(in the rows, 128 means zero)
One turn moves each row of this set onto another row. After a few examples, where does it send each row asked below?
Q220: [ 88 138 120 148 156 113 101 142 147 137 152 112 147 112 109 170  76 121
 134 125 126 134 146 134 110]
Q829: [105 168 111 146 142  90 113 116 144 127 110 144 176 142  90 163 125 102
 108 127 138 132 119 110 136]
Q651: [105 162 122 152 114 112 108 112 129 184 140 118 152 128 102 147 130 146
 142 153 108 131 135 125 124]
Q512: [109 163 121 157 133  92 113 140 127 150 158 130 165 126  97 149 115 150
 132 140 105 137 143  97 137]
Q709: [115 139 124 147 141 116  94 149 128 147 128 123 143 109  94 199 127 131
 148 132 124 151 101 152 121]
Q208: [ 99 130  95 169 133 118  97 153 128 135 103 105 153 111 133 157 135 100
 115 120 119 149 133 126 129]
Q582: [110 147  88 160 127 128  95 119 142 147 123 117 154 127 103 193  95 110
 149 117 120 128 129 152 129]
Q566: [100 143 110 146 101  92 108 101 140 133 152 107 137 161 113 161 124 104
 117 131 116 154 127 131 133]
Q432: [119 131 112 142 157  79 103 161 171 123 125 130 138 134  89 175 115 124
 130 131 111 161 114 133 118]
Q800: [ 98 152 129 140 155  97  92 132 128 139  95 123 153 114 107 139  87 120
 119 135 111 126  93 135 125]
Q382: [ 90 149 119 171 151  70 107 156 131 156 125 101 163 109  97 146 118 132
 127 139 119 156 145 138 104]
Q272: [ 98 136 115 164 134 107  84 119 155 150 136 122 146 145  99 129 132 153
 122 107  96 128 118 136 105]
Q750: [118 117 110 133 127  96 116 148 160 130 142 123 138 144  80 167 121 107
 125 130 102 138 121 158 119]
Q46: [124 142 121 153 142  88 100 104 137 159 102 108 148 139 129 167 143 130
 151 140 121 156 153 123 122]
Q368: [107 123 121 128  97 116 101 130 135 138 131 109 149 128 106 139 121  93
 124 113 137 152 127 142 136]
Q535: [129 139 160 145 135  94 122 137 119 153 124 109 175 136 102 168 115 113
 127 133 143 145 114 126 109]
Q58: [112 155 127 157 167 117 107 128 150 145 100 122 154 120 108 134 123 139
 117 126 118 151  98 122  93]
Q392: [130 115 106 139 134 102 118 139 161 130 109 128 125 148 108 176 113 108
 128 152 115 160 118 137 113]
Q841: [104 144 133 153 160  88  82 137 141 140 111 132 143 142  94 139 146 142
 114 137 104 121 135 114 120]
Q804: [121 157 124 172 100 119 108 137 123 159 152 123 171 142 106 157 108 124
 122 154 124 141 140 130 133]
Q312: [106 154 121 181 115 117 100 130 146 161 126 119 166 111 118 145 120 136
 127 159 121 163 158 108 123]
Q673: [118 118 113 182 107  84 106 128 138 128 119 130 181 138  99 158 115 128
 129 116 116 143 149 113 132]
Q187: [ 97 143 105 154 128  96 153 130 140 153 130 120 153 140 114 163 106 168
 137 123 125 148 119 131 115]
Q705: [116 107 136 154 136 121  86 128 146 114 131 138 146 110 107 174 106 126
 137 142 118 151 144 133 127]
Q408: [ 86 146 104 156 129  75  77 145 140 136 130 138 141 133  94 148 106 139
 141 109 127 144 106 133 138]
Q504: [102 141 107 142 158 112 122 128 128 128 106 139 133 121 130 153 115 117
 136 137 150 157 112 116 122]
Q620: [113 182 138 166 145 112 101 126 137 156 129 130 183 105  92 150 127 132
 131 148 122 137 132 126 130]
Q302: [102 131 123 157 147 100  94 125 179 150  98 114 161 121 103 179 104  94
 125 132 127 136 107 128  98]
Q604: [ 82 151  99 160 109 101 121 141 161 139 126 118 160 142 116 157 110 115
  95 134 148 164 143 118 121]
Q223: [122 126 122 170 119 133  89 129 145 150 110 106 154 135 117 137 143 107
 109 123 118 154 126 129  96]
Q970: [ 87 151 119 128 120  77 105 125 132 168 140 119 139 163 103 161 124 123
 116 133 135 133 118 105 116]
Q715: [115 155 111 148 136 124 119 127 166 138  77 120 153 129 109 141 136 139
 104 140 113 153 133 129 126]
Q320: [ 99 144 129 157 113 118  92 157 145 165 119 104 143 150 104 142 134 132
  99 144 123 136 125 156 108]
Q20: [116 136 109 131 137 101  93 127 140 157 110 102 142 109 104 180  89 107
 147 122 108 150 136  99 120]
Q356: [101 118 104 133 112 112 113 134 143 145 121 122 134  97  89 164 100 144
 140 132  93 154 122 135 123]
Q674: [ 86 108  97 167 131 105 102 124 175 151 121 114 146 127 112 174 120  99
 125 126 114 124 134 126  99]
Q16: [109 150 122 156 122 103 118 101 144 147 115 117 172 133  95 139 103 126
 130 142 115 128 142 176 124]
Q197: [ 89 172 112 149 142  68 111 119 141 124 143 124 151 140  86 156 103 118
 115 131 113 147  97 131 129]
Q318: [134 179 119 151 123 117 126 128 136 156 120 122 168 124 112 165 113 137
 132 149 122 165 130 105 139]
Q55: [ 89 135 122 135 128 109  84 120 152 146 134 102 134 146 136 150 117 145
 131 111 114 132 128 145 142]
Q621: [104 157 107 162 137  89 119 129 135 121 123 111 148 132 122 169 123  95
 109 144 132 181 117 109 122]
Q85: [ 86 132 116 134 151  96 109 116 186 157 125 107 147 126 102 174 118 121
 136 114 113 122 113 131 103]

Q187 -> Q382
Q408 -> Q800
And these:
Q829 -> Q715
Q85 -> Q432
Q709 -> Q20
Q512 -> Q620
Q566 -> Q272

One turn moves each row of this set onto another row. After a few examples, where does it send each row asked below?
Q714: [179 155 121 113 122 143 133 130 122 138 144 130 137 101 138 149 113 117
 112 125 125 116 113 104 167 116 133 109 128]
Q130: [151 152 125 154 126 143 110 169 125 138 126 135 104 129 125 149 113 140
 138 146 113 125 143 138 161 129 113 101 153]
Q245: [151 150 126 138 120 115 119 163 151 155 151 134 107 102 108 125 143 112
  93 115 133 103 118 136 145 146 127 104 124]
Q906: [145 128 138 121 128 133 123 161 148 131  94 133 131 106 144 115 135 119
 104 118 133 110 104 170 154 142 115  95  93]
Q487: [140 150 116 148 123 113 125 145 143 151 149 116 111 107 144 107 155 146
 134 161 110 136 105 160 144 150 137 114 135]
Q425: [160 142 105 139 122 119 125 143 162 154 109 139 137  91 144 145 137 137
 128 127 121 145 123 159 110 147 120 113 128]
Q754: [146 137  98 137 140 116 132 158 153 125 133 161 121 110 138 127 132 135
  86 146 122 139 132 141 127 119 155 114 110]
Q548: [133 160 126 139 134 150 125 149 132 136 125 149 132  82 153 121 113 134
 121 154 108 106 105 131 186 115 129 125 121]
Q821: [126 154 146 139 114 137 113 157 134 136 135 129 115 100 163 119 116 121
 124 126 127 130 149 158 177 148 113 120  87]
Q559: [134 118 111 108 122 143 111 126 143 139 101 131 147 103 110 131 139 125
 118 132 107 100 120 141 142 132 148 101 129]
Q817: [157 127 145 122 137 127 136 168 122 124 143 137 109 139 141 129 131 156
 106 134 120 142 111 140 187 122 133 130 113]
Q579: [157 157 129 147 133 142 119 135 137 106 120 107 145 111 145 134 124 126
 123 142 128 146 159 144 124 128 119 106 147]
Q52: [135 167 118 132 101 147 125 132 173 122 137 141 123 102 136 129 110 144
 117 139 119 111 117 166 124 135 115 111 134]
Q979: [151 128 119 124 115 115 128 147 159 104 141 121 122 108 116 133 166 145
 108 130 116 128 112 154 142 171 124 117 117]
Q214: [142 125 144 122 133 138 116 155 152 129  95 129 135  99 143 115 127 128
 115 121 124 105 104 172 149 146 132 100  96]
Q203: [157 113 107 133 127 143 127 173 118 133 136 131 107  99 152 139 117 126
 135 133 123 142 121 155 188 125 136 106 104]
Q21: [157 153 138 116 112 113 130 144 148 144 138 159 122  83 151 120 138 144
  93 118 124 127 100 136 133 136 128 131 101]
Q454: [126 141 106 102 123 126 124 123 116 132 114 110 116  99 135 124 142 140
 139 125 115 131 143 156 156 168 107  99 115]
Q39: [183 158 125 109 131 154 127 130 126 147 141 129 137 108 140 155 115 128
 111 130 123 113 112 109 159 116 124 116 127]
Q936: [150 136 135 122 136 125 137 162 128 120 131 134 119 147 146 132 133 157
  95 131 117 137 102 144 182 118 137 130 113]
Q144: [156 134 139 124 133 123 124 159 126 121 139 142 117 156 145 124 132 153
 103 131 121 135 101 145 179 128 127 137 118]
Q751: [142 176 136 156 150 133 130 150 132 124 124 141 146  86 140 109 133 117
 113 142 115 107 119 126 161 118 124 110 142]
Q435: [137 155 106 131 129 121 122 162 112 139 113 153 106 131 127 136 136 143
 123 125 114 130 148 145 146 136 118  92 160]
Q975: [150 181 120 116 106 106 126 137 143 127 141 131 138  90 115 156 140 154
 104 134 105 113 142 138 144 129 128 117 130]
Q273: [149 155  79 125 128 140 111 129 141 133 123 140 118 101 118 150 143 154
  96 152 121 116 114 131 151 142 110 138 123]
Q640: [130 120 118 122 114 136 111 128 132 144 132 121 134 105 113 128 128 120
 137 133  97 118 152 128 142 127 161 104 126]
Q216: [135 124 118 149 157 139  93 139 143 134 110 148 124 118 134 101 130 116
 121 132 123 130 137 132 139 159 106 125  96]
Q644: [146 132 105 129 127 139 103 129 140 110 139  94 125  96 134 128 116 121
 140 151 113 128 138 150 174 151 118 110  94]
Q625: [188 152 105 147 136 112 123 164 141 105 134 134 116  95 138 145 131 152
 103 143 123 138  97 141 143 127 120 112 134]
Q578: [155 133 110 118 108 124 133 124 116 110 151 133 106 125 148 113 121 136
 118 134 121  99  93 123 155 139 129 103 135]
Q643: [135 121 104 123 106 135 122 140 122  95 137 147  95 121 147 108 112 140
 104 136 122 106 120 136 175 148 123 107 107]
Q225: [123 148 112  95 133 119 126 131 114 135 121 108 119 101 136 120 151 135
 134 126 115 134 144 158 146 161 114 103 119]
Q656: [153 147 138 127 131 158 102 160 138 126 135 131 130 105 115 153 126 123
 115 141 113 124 149 128 187 120 136 123  89]
Q291: [145 126 149 125 129 143 124 168 154 128  98 129 126  99 152 112 128 124
 117 120 128 110 107 168 159 145 122 103  95]
Q759: [132 136 141 138 146 136 106 135 149 125 111 155 124 148 138 111 129 141
 111 136 123 128 114 138 135 151 111 139 120]
Q783: [187 157 124 117 129 146 122 134 125 141 137 126 133 102 130 151 109 126
 111 128 127 118 122  99 163 115 137 112 123]
Q627: [154 157 116 144 140 135 116 137 138 106 114 112 145 111 145 135 120 133
 127 139 124 149 167 138 130 124 115 115 137]
Q413: [148 165 121 146 145 137 115 145 137 108 116 120 147 102 148 134 131 123
 125 141 127 151 161 131 134 125 118 111 143]
Q753: [125 139 109  98 123 126 117 128 113 133 115 118 110 101 131 133 146 140
 136 120 115 130 145 160 146 157 112  97 121]
Q770: [155 135 113 130 116 152  94 133 133 135 129 133 111 116 155 141  95 132
 132 127 122 157 154 137 144 119 123 125 103]

Q579 -> Q225
Q203 -> Q656
Q783 -> Q627
And these:
Q578 -> Q751
Q216 -> Q643
Q144 -> Q714
Q625 -> Q975
Q754 -> Q273

One turn moves each row of this set onto another row. After a few examples, where does it send each row asked below?
Q195: [126 132 144 104 125 124  95 134 139 116 149 145 114 103 141 152 114 135
 130 100 142 132]
Q938: [114 138  93 116 140  91 167 136 132 124 113 151 107 114 145 109 138 141
 148 113 139 103]
Q513: [143 129 147 129 139 136  96 137 160 131 132 146 120  91 156 142 155 119
 152 113 165 135]
Q893: [128 137 150 115 120 146 120 116 159 113 148 121 120 106 166 121 132 133
 140 105 160 136]
Q989: [137 137 143 116 125 138 107 123 144 111 150 132 101 115 160 139 113 139
 133  95 153 119]
Q805: [112 131  91 108 141  81 159 136 131 126 114 156 112 110 135 117 130 146
 152 116 133 112]
Q860: [134 136 140 118 141 134 137 117 156 106 149 111 110 109 165 132 108 148
 134 104 144 125]
Q802: [121 133  97 124 156  92 157 136 138 132 101 158 111 109 144 105 149 141
 159 116 144 106]
Q792: [118 135  95 122 147  95 166 136 138 127 107 152 112 108 148 106 151 137
 155 116 146 103]
Q362: [141 116 145 128 129 114  98 127 141 120 140 151 138  98 144 154 141 123
 145 115 136 156]
Q799: [142 132 142 136 151 141 137 121 171 118 136 117 118  99 171 127 140 135
 152 113 160 131]
Q15: [157 125 144 145 131 132 115 112 149 112 142 130 120 116 172 133 138 132
 152 110 151 136]
Q324: [137 120 141 120 122 115 103 119 132 112 148 143 128 111 146 153 118 136
 133 105 130 147]
Q224: [120 123 146 106 146 114 113 141 154 124 139 137 139  80 133 155 131 128
 137 114 134 158]
Q896: [135 123 149 129 156 129 121 138 170 127 130 131 137  79 153 141 154 120
 152 121 153 151]
Q389: [109 127  93 112 144  81 156 144 135 130 108 161 121 102 131 121 143 137
 156 122 137 119]
Q194: [118 128  95 121 148  86 160 142 141 134 104 159 118 101 141 115 153 134
 162 125 145 115]
Q952: [115 130 143 101 138 118 122 127 145 110 150 126 124  98 140 149 102 145
 126 104 129 142]
Q346: [131 132 152 119 126 144 114 124 164 121 140 126 128  96 164 121 149 123
 147 111 165 144]
Q576: [113 134  95 110 150  84 155 137 129 127 107 157 110 112 136 112 132 145
 149 112 133 108]
Q338: [118 135  96 118 151  91 159 134 134 127 106 154 107 114 143 108 136 145
 155 111 141 104]
Q676: [122 132  93 123 147  92 165 135 142 127 109 153 113 111 148 108 147 140
 163 121 149 108]
Q976: [147 134 144 130 134 144 107 125 158 120 140 133 106 110 169 133 139 130
 148 105 167 118]
Q60: [147 125 141 129 122 124 113 110 137 104 151 131 116 123 164 139 116 140
 138 103 138 134]
Q939: [109 132  96 111 146  86 155 145 133 132 107 160 119  99 131 120 149 134
 150 118 135 114]
Q657: [154 117 146 143 134 126 104 123 152 121 138 144 134 102 160 143 152 123
 153 115 150 148]
Q977: [115 130 152  99 120 130 105 130 151 118 149 133 134  94 145 138 130 128
 134 109 146 151]
Q41: [123 127 152 113 125 136 104 130 161 124 140 135 137  89 149 132 147 121
 143 112 154 156]
Q752: [131 127 147 113 133 125  88 142 148 127 139 152 126  90 139 154 141 122
 140 108 149 143]
Q660: [107 135  94 108 140  85 160 142 128 126 111 159 114 107 133 118 138 143
 145 113 131 109]
Q607: [115 132  97 121 146  92 162 143 138 133 103 160 119 100 139 112 157 132
 156 121 145 112]
Q202: [113 130  96 111 152  82 149 141 129 131 104 165 117 106 130 116 141 139
 152 113 134 116]
Q663: [117 130  98 120 155  85 152 142 138 134 100 162 116 105 135 111 150 138
 159 117 141 114]
Q448: [118 134 148 102 116 139 112 120 150 111 151 123 125 104 153 130 120 135
 129 101 148 141]
Q175: [117 135  91 116 142  87 166 134 136 124 114 151 108 115 145 110 134 146
 154 114 140 106]

Q576 -> Q202
Q792 -> Q938
Q389 -> Q194
And these:
Q41 -> Q346
Q976 -> Q989
Q896 -> Q799
Q657 -> Q15

One turn moves each row of this set onto another row. After a few examples, where does it send each row asked below?
Q453: [142 125 130 137 135 108 165 127 124 137 107 140 128 134 106 126 116 129
 144 115  88 123 129]
Q619: [ 93 109 122 136 134 108 148 129 148 142 115 122 103 152 129 119 117 128
 122 143 108 120 137]
Q331: [153 145 110 129 128 128 106 117 130 131 118 117 126 123 119 150 138 137
 124 117 161 136 134]
Q377: [108 123 167 130 110 109 117 101 138 112 127 128 113 134  98 127  96 133
 141 164 130 113 133]
Q814: [145 134 108 131 124 127 100 112 135 125 119 108 124 134 118 153 130 136
 120 124 163 130 135]
Q523: [149 145 113 129 124 127 101 114 131 122 121 118 124 123 113 151 135 137
 126 124 164 133 139]
Q349: [114 125 154 143 102 102 126 111 133  91 115 129 111 136  99 124 106 134
 142 148 109 113 148]
Q169: [122 143 172 136 121  93 123 112 130 119  95 129 129 147 136 117  94 122
 128 130 113 105 125]
Q781: [ 99 128 150 132 111 103 119 110 136 105 110 138 112 143 108 121  96 128
 135 161 118 109 146]
Q519: [135 141 174 147 113  93 130 113 128 105 101 121 129 139 124 120 103 127
 133 119 107 110 128]
Q664: [145 142 110 131 127 127 104 116 134 127 121 113 122 127 120 149 140 137
 122 121 163 135 138]
Q65: [129 137 182 139 130  98 127 101 136 126 112 122 131 148 123 128  92 130
 132 130 127 106 114]
Q456: [115 123 148 134 110 115 113 125 167 139 111 105 112 102 148 107 120 105
 126 127 116 126 121]
Q106: [125 127 135 108 113 121 134 127 118 137 107 151 125 112 106 112 107 112
 152 154  99 125 128]
Q565: [138 122 139 127 150 114 158 112 131 153 118 147 131 140  98 134 103 132
 147 130 109 119 119]
Q737: [ 90 105 123 134 143 107 144 121 170 137 121 117 121 125 126 129 122 138
 115 130 115 134 130]
Q92: [149 137 115 126 117 128  95 114 132 126 116 104 127 126 123 149 132 130
 119 125 161 133 130]
Q760: [ 97 101 135 135 135 115 146 119 154 149 134 112 103 145 114 126 118 133
 126 149 122 126 128]
Q114: [117 140 174 135 127  92 115 102 153 109 100 126 146 120 131 129  97 133
 123 122 123 116 119]
Q50: [122 124 133 107 122 119 133 117 138 130 111 150 143  85  99 124 110 125
 149 144 104 137 124]
Q230: [151 138 109 125 122 129 100 110 130 121 118 118 128 127 109 154 129 134
 127 129 160 131 136]
Q839: [158 142 115 126 123 128 100 112 128 124 113 114 135 128 119 152 127 133
 125 120 159 131 129]
Q558: [141 147 166 145 124  99 114 106 157 116  97 135 132 120 130 124  97 117
 136 112 120 106 124]
Q158: [115 115 163 125 121 116 133 124 141 159 123  98 117 125 142 112 120 114
 126 137 119 128 106]
Q613: [105 120 147 122 113 113 130 136 137 148 108 109 115 126 149 103 120 107
 123 141 106 127 118]
Q999: [115 128 140 142 114 108 111 103 164 100 114 146 112 117  95 131  98 127
 143 146 124 110 149]
Q372: [149 144 110 125 123 132 102 117 130 129 120 117 125 117 116 148 139 135
 125 123 159 137 137]
Q34: [134 122 152 109 116 126 136 117 121 149 122 138 129 106  98 117 108 116
 155 153 109 131 115]
Q468: [114 117 153 135 104 110 135 134 137 134 113  94 111 122 142 105 130 115
 125 129 100 131 122]
Q227: [153 148 118 130 125 126 100 114 130 126 118 115 127 122 121 150 135 136
 123 118 163 132 134]
Q742: [102 110 119 152 136 108 135 119 182 133 119 121  99 133 124 128 117 129
 122 127 119 118 140]
Q369: [150 134 105 122 119 133 101 117 129 132 119 110 127 122 115 150 133 130
 125 128 156 137 131]
Q307: [ 96 125 153 132 119  98 114 101 157  95 114 135 130 118 106 133  99 143
 130 149 127 119 139]
Q967: [134 121 135 120 106 120 144 131 119 128 113 136 122 104  99 113 120 117
 154 141  90 133 132]
Q668: [154 135 104 127 128 130 107 116 132 134 116 111 129 129 118 152 132 133
 122 118 156 134 130]
Q729: [148 143 115 128 121 129 100 116 133 128 119 111 123 120 122 146 139 133
 122 121 163 136 136]
Q412: [145 130 120 139 149 112 150 119 158 148 104 149 129 119 114 129 109 121
 143 106 102 118 125]
Q134: [132 129 131 124 152 107 151 115 145 137 104 154 151 113 107 136 107 137
 139 116 103 126 121]
Q94: [132 122 124 119 112 128 126 125 150 138 113 145 120  85 103 116 113 107
 154 142 104 130 130]
Q564: [100 115 143 121 122 111 127 127 159 142 114 104 130  99 145 114 125 120
 118 130 112 139 113]
Q351: [102 107 127 149 123 106 152 128 149 127 121 106 101 146 122 121 126 132
 123 131 103 125 139]
Q201: [133 131 130 127 144 106 154 123 125 144  99 154 132 142 114 123 103 125
 142 127  97 114 127]

Q412 -> Q742
Q664 -> Q523
And these:
Q134 -> Q737
Q369 -> Q92
Q760 -> Q377
Q468 -> Q519
Q106 -> Q613

